128 stands for zero in the data rows.
Some points:
[140 135 128 144 123 113 102 117 127 130 128 127 138 154 133  99  72 139
 118 157 121 154 109  95 104 178  90 141 126 147  77 126]
[134 142 149 142 143  99 133 156  99 140 136 114 135 152 121 109 122 118
  83 132  89 115 127 179 169 126 133 111 133 155 109 122]
[129  98 137 147  57 113 112 144 141 124 115  90 138 115 131 134 165 139
 127 115 113 141 142 119 132 118 147 111 138  92 143 142]
[160 135 144 144 113 185 147 110  91 144 166 140 173 122 158 105 119 113
 155 122 143  89 140 151 121 129 118 140 181 168 123 110]
[107 136 129 113 139 151  99  87 129 152 134 159 118 111  91 120 134 128
 107 139 104 112 174 161 137 145 154 129 142 115 125  93]
[153 152 157 123  97 116 103 147 107 130 110 142 130 111 155 145 110 141
 113  78 128  89 131 116 136 156 153 168 140 123 152 127]
[146 151 109 126 163 104 143 192 115 150 152 126  88 129 101 156 168  84
 140 135 173 123 155 124  81 151 106 116 120 145 169 144]
[ 94  99 188 116 138 107 170 104 129 144 138 101 118 119 139  89 104 122
 110 137 127 118  84 153 148 105  88 157 101 126  90 138]
[125 154 116 151 140  91 108 134  93 124 122  91 119 118 136 109 130 166
 125 126 150 147 148 109 133 160 124  90 137 136 130 110]
[114 103 151 119 148 162 160 132 119 113 155 142 125 103  70 116 172 154
  98 120 129 188 124 133 129 149 124 138 170 117 154 127]
[116 126 145 153 112 106  94 111 144 125 109 131  72 145  91 124 147 145
 132 145 133 143 115 175 127  82 130 125 150 136 122 132]
[134 138 146 149 132 150 110 122 158 127 143 181 116 131 130 126 132 168
 172 151 170 114 134 109 140 101 125 153 107  89 162 147]
[162 117 128 124 154 143 167 151 136 102  94 133 128 168 174 126  90  89
 140 115 125 190 163 161 102 132 168 165 110 148 124 107]
[131 138 137 150 180 163  96 146 117  71 131 119 151 125 132 126 109 135
 127 106 120 105 123 153 134  89 116 119 101  86 147 152]
[112 121 137 121  89 125 127  99 146 125 134 145 117 188 123 181 146 143
 121  92 141 138 153 121 120 102 106 140  99 169  95 143]
[116 128 127 149  93 180 104 180 139 169 148 113  76 169 102 123 107 121
  91 151 103 111  90 122 134 141  94 167 115 125 173 106]
[101 118 166  94 123 139 150 113 164 141 145 111 129 118 137 133 146 156
  93  98  90  94 132 145 127 133 132 124 134 140 167 167]
[164 106  75 107 125 159 131 143 179 110 179 140 140 128 145 121 131 115
 162 182 115 152 168 135 165 155 122 140 133 141 147 139]
[144  82  90  83 144 130 100 148  84 142 137 126 117  89  95 163  84 161
 127 111 169 116 108 157 108 128 136 121 125 129 110 133]
[108 174 128 131 116 126 156  99 136 153 141 124 126  90 167 107 166 126
 111 115 146 123 142  86  89 112 110 147 130 140 118 154]
[ 85 107 151 147 141 175 138 139 146 151 137 156 141 131 114 118 122 114
 183 133 123 163 109 124 113 114 163 145 141 152 129 140]
[121 115 166 130 101 160 189 121 103 108 124 121 136 127 100 157 108 162
 149 148 151 120 140 135 171 177  96 139  54  98 147 124]
[125 106 118  97 133  77 117 139 110  99 110 138 152 144 107 102 172 101
 145 157 124 112 114  93 133 145 169 143  82 174 133 160]
[154 127 124 143 146 132 140 127 148 113 163 174 137  98 131 156 119 175
 119  91 143 142  94  62 132 141 142 105 133 129 122 122]
[ 79  72 125 175 175 100 141 164 104  63 125 173  87 124 164 149 151 130
  99 139 147 132 183 105 133 128 106 124 161 106 113  75]
[113 146 155 113 131 129 108 116 127 131 114 135 130 161 129 158 107 106
 106 139 107 131 180 131 103 130 138  85 112 117 118 149]
[152 156 112 111 131 118  98 119 104 104 130 117 145 137 126 124 176 139
 145 161 120  98 125 115 152 122 124 121 126  87 153 104]
[129 140 148 141 161 100  93 118 167  95 156  91 111 107  95 133 114  95
 133 127  91 111 138  98 120 128 138 136 139 102  51 167]
[148 134 106 108  99  98 138 130 152 137  43 175 153  78 120 123 132 128
 117 125 101 151 127 166 129 156  83 126 141 127 134 127]
[111 101  96 108  99 132 144 113 118 112 114 143 163 144 109 122 132  97
  95 132 108  71 119 106 155  97 152 149 119 142 109  83]
[115  84 153 160 127 111 146 129 153 150 164 135 154 127 165 122 128 125
 138 157 116  96  97 132 112 144 158  88 110 145 156 104]
[123  99 157 134 128 109 117 116 133 158 134 164 138  89 109 138 109  92
 153 148 123 106 130 145  99 141  89 107 111  98 123 129]
[156 117 141 144 121 119 145 119 154 174 147 107 127  74  93  95 113 130
  94 105 106 152 161 111 180 143 187 155 110  86  98 119]
[123 145 126 156 170 106 124 124 145 126  92 138 122 105 107 124 134 126
 150 135 152 110 137 179 167 120 151 145  92 169 110 128]
[137 172 136 121 115 151 167 112 105 124  96 126 103 105 117 148 151 121
 140 176 114 149 125 108 127 128 114 106 118 144 147 114]
[163 122 132 143 123 140 141 110 118 147 103  94 132 105 165 144 163 143
 117 141 115 141 127 158 136 122 142 103 143 117 114 156]
[149 137 153 158 102 170 116 124 142 137 108  83 170 145 113 125 146 115
  85 133 161 127 143 119 145 122 115 112 146 130 128 125]
[125 126 105 104 142 137 147 114 165 107 120  99 125 153 128 158  99 116
 117  88 123 153  69 120 144 131 141  71 156 125 125 118]
[119 141 107 133 118 154 121 132 170 106  99 110 104  93  91 126  99 121
 182 113 102 106 119 123 130 102 105 135 163 167 131 111]
[132 131 133 118 136 162 117 122 108 148 103 155 132 108 172 176 157 121
 153 108 151  99  98 119 149 144 147 132 122 133  95 113]
[117 176  89 139 120  83 131 106 153 132 171 142 155 130 150 171  93 105
 107  94 128 125 136 152 154  96 139 145 137 127 180 110]
[125  76 130 127 168 152 132 125 145 162 112 107 177 144  95  89 148 124
 101  91 190 156 112 112 127 135 131 201 116  76 139 134]
[169 138 131 102 158 109 112  87 110 143 139 148 108 149 138 128 144 197
 113 163 115 148  95 151 103 103 157 146 108 152 134 131]
[ 99 138  85 178 176 149 156 109 104 131  91 139 108 165 137  97 107 116
 145 106 119  79 125  99 136 135 124  98 173 113 119 174]
[124 134 126 106 130 130 114  85 122  99 136 142 118 129 119 153 161  84
 151 141  84 156 102 116 108 150 129 121 111 104 148 102]
[160  98 143 110  97 129 116 127  54  92 119 123  78 104 134  81  94 111
 161  68 157 107 118 117 104  90 126 135 135 147 189  98]
[162 152  99 130 103 119 171 119 139 141 137 146 101 153 124 141 127 102
 113 159 152 105 149 135 144 101 136 117 133  82 110 142]
[132 167 170  97 138 110 145 181 133 137 110 152 147 156 117 102 121 163
 142 124  87 118 137 104 124 105 131 146 156 131 135 157]
[167 149 123 121 112 107 162 176 122 149 135 137 129 155 105 120 121 112
 177  73 119 146 138 140 136 114  93  66 104 143 113 120]
[143 142 157 132 122 133 135 141 127  96 161 106 157 123 116 140 138 107
 119 102 110 120 121 126  94  92  78 111 126 131 130 111]
[ 90 133  99  63 124 129  98 125 143 105 148  95 114 113 160  89 139 157
 144 118 152 131 145 151 175 132  97  94 125 167 126 111]
[125 133 116 154  97  93 145 121 102  91 148 129 145 128 113 126 109 133
 136 162 155 142 139 133 143 104 139 159 185 111 127 152]
[ 93 162  83 148 147 121 109 101  93 146 144 167 165 109 141 113 127 122
 102 122 127 149 125 157 101 105  89 131  79 127 136 137]
[110 100 150  99  81 174 120 130 168 131 110 141 109 117 139  97  79 140
  92 135 160 113 146  87  98 131 137 133  91 141 104 146]
[154 145 165 133 145 122 108 101 127 100 161 129 114 135 118 111 116 122
  87 119 134 120 131 116 129 183 158 102 141 152 159 113]
[120 127 137 102 129 104 111 180 138 101 124 120 152 147 163 160 137 149
 157 135 108 135 141 165  93 136 125 129 151 144 106 121]
[127 117 155 113 126 126 126 137 116 152 136 117 117 129 194 150 144 121
 129 141 144 145 151 121 172 141 101 159 134 139 107 163]
[141 113 112 170 146  96  66 100 101 119 111  96 129 146 134 172 130 113
 144 112  87 153 132 112 163 167 100 155 122 147 122 166]
[121 109  87 119 117 153 124 115 117 137 121  99  98 124 147 104 115 121
 101 104 124 147 143 141 100 116 153 114  94 119 151 187]
[128 142  96 159 139 139 122 133 134 144 126  74 157  86 109 153  99 117
 130 168 133 134 119 101  99 125 125 152 136 155 123  94]
[129  97 105 146 142 151 151 144 151 164 121 124 136 124 129  87 144 170
 121 124  87 128 155  62 112 109 102 125  83 129 112  92]
[ 93 176 138 157 103 141 105 147 145  94 128 121 108 124 137  93 144 100
 134 122 163 137  97 149 119 163 166 101 107 122  99 115]
[152 110 108 126 149 119 152 144 154 101  93 143 125 128 108 159 129 124
  74 141 159 108  92 136 121 148 113 124 142 138 143 150]
[ 80 126 108 131 114  90 181  91 125 141 135  93 130 147 110 143 116 166
 161 137 109 112 148 143  91 154 155 155 141 117 149 140]
[147 119 127  96 116 109 109 102 144 154 150 156 133 168 131  91 162 101
 147 116 155 136  98 126 126 141 106 117 170 131 135 135]
[ 69 132 113 128 113 119 133 179 113 135 126 158 146 130 146 114  98 129
 134 150 127 163  85 119 152 130 130 105 137  96 136 165]
[124 149 130  94 143 129 121 144 149 126  83  77 147 155 152 134 138 154
 153 147 152 105 127 138  81 156 113 155 130  68 130  67]
[154 106 151 150 111  96 110 122 116 163 122 132 156 146 106 132 109 166
 157 142 150 147 155 125 116 103 153  79 126 130 130 104]
[119 135  91 123 100 155 129 151  95 104 165 128 117 134 102 155 166 150
 127  90 109 112 122 160 110 138 162 146 124 112  66 119]
[155 107  87 132 145 127 129 123 135 143 118 145  82 122 165 121 143 115
 132 141 109 119  96 134 110 109 132 144 134 124 131 129]
[106 147 146  71 152 128 105 117  88 145 111 112 115 130 160 152 102  80
 123 157 117 159 112 109 177  54 151  97 167 140 124 114]
These points spread out most along one direction. Where along it does each point below lie, from 0 to 99? The average is 50, and the first point in the table lies past the average. One standard deviation of the points above along it is 16.
[108 174 128 131 116 126 156  99 136 153 141 124 126  90 167 107 166 126
 111 115 146 123 142  86  89 112 110 147 130 140 118 154] 62
[129  98 137 147  57 113 112 144 141 124 115  90 138 115 131 134 165 139
 127 115 113 141 142 119 132 118 147 111 138  92 143 142] 58
[143 142 157 132 122 133 135 141 127  96 161 106 157 123 116 140 138 107
 119 102 110 120 121 126  94  92  78 111 126 131 130 111] 43
[131 138 137 150 180 163  96 146 117  71 131 119 151 125 132 126 109 135
 127 106 120 105 123 153 134  89 116 119 101  86 147 152] 45
[ 69 132 113 128 113 119 133 179 113 135 126 158 146 130 146 114  98 129
 134 150 127 163  85 119 152 130 130 105 137  96 136 165] 47
[124 134 126 106 130 130 114  85 122  99 136 142 118 129 119 153 161  84
 151 141  84 156 102 116 108 150 129 121 111 104 148 102] 35
[134 142 149 142 143  99 133 156  99 140 136 114 135 152 121 109 122 118
  83 132  89 115 127 179 169 126 133 111 133 155 109 122] 34
[123  99 157 134 128 109 117 116 133 158 134 164 138  89 109 138 109  92
 153 148 123 106 130 145  99 141  89 107 111  98 123 129] 56
[153 152 157 123  97 116 103 147 107 130 110 142 130 111 155 145 110 141
 113  78 128  89 131 116 136 156 153 168 140 123 152 127] 52
[101 118 166  94 123 139 150 113 164 141 145 111 129 118 137 133 146 156
  93  98  90  94 132 145 127 133 132 124 134 140 167 167] 67
[115  84 153 160 127 111 146 129 153 150 164 135 154 127 165 122 128 125
 138 157 116  96  97 132 112 144 158  88 110 145 156 104] 57
[106 147 146  71 152 128 105 117  88 145 111 112 115 130 160 152 102  80
 123 157 117 159 112 109 177  54 151  97 167 140 124 114] 12
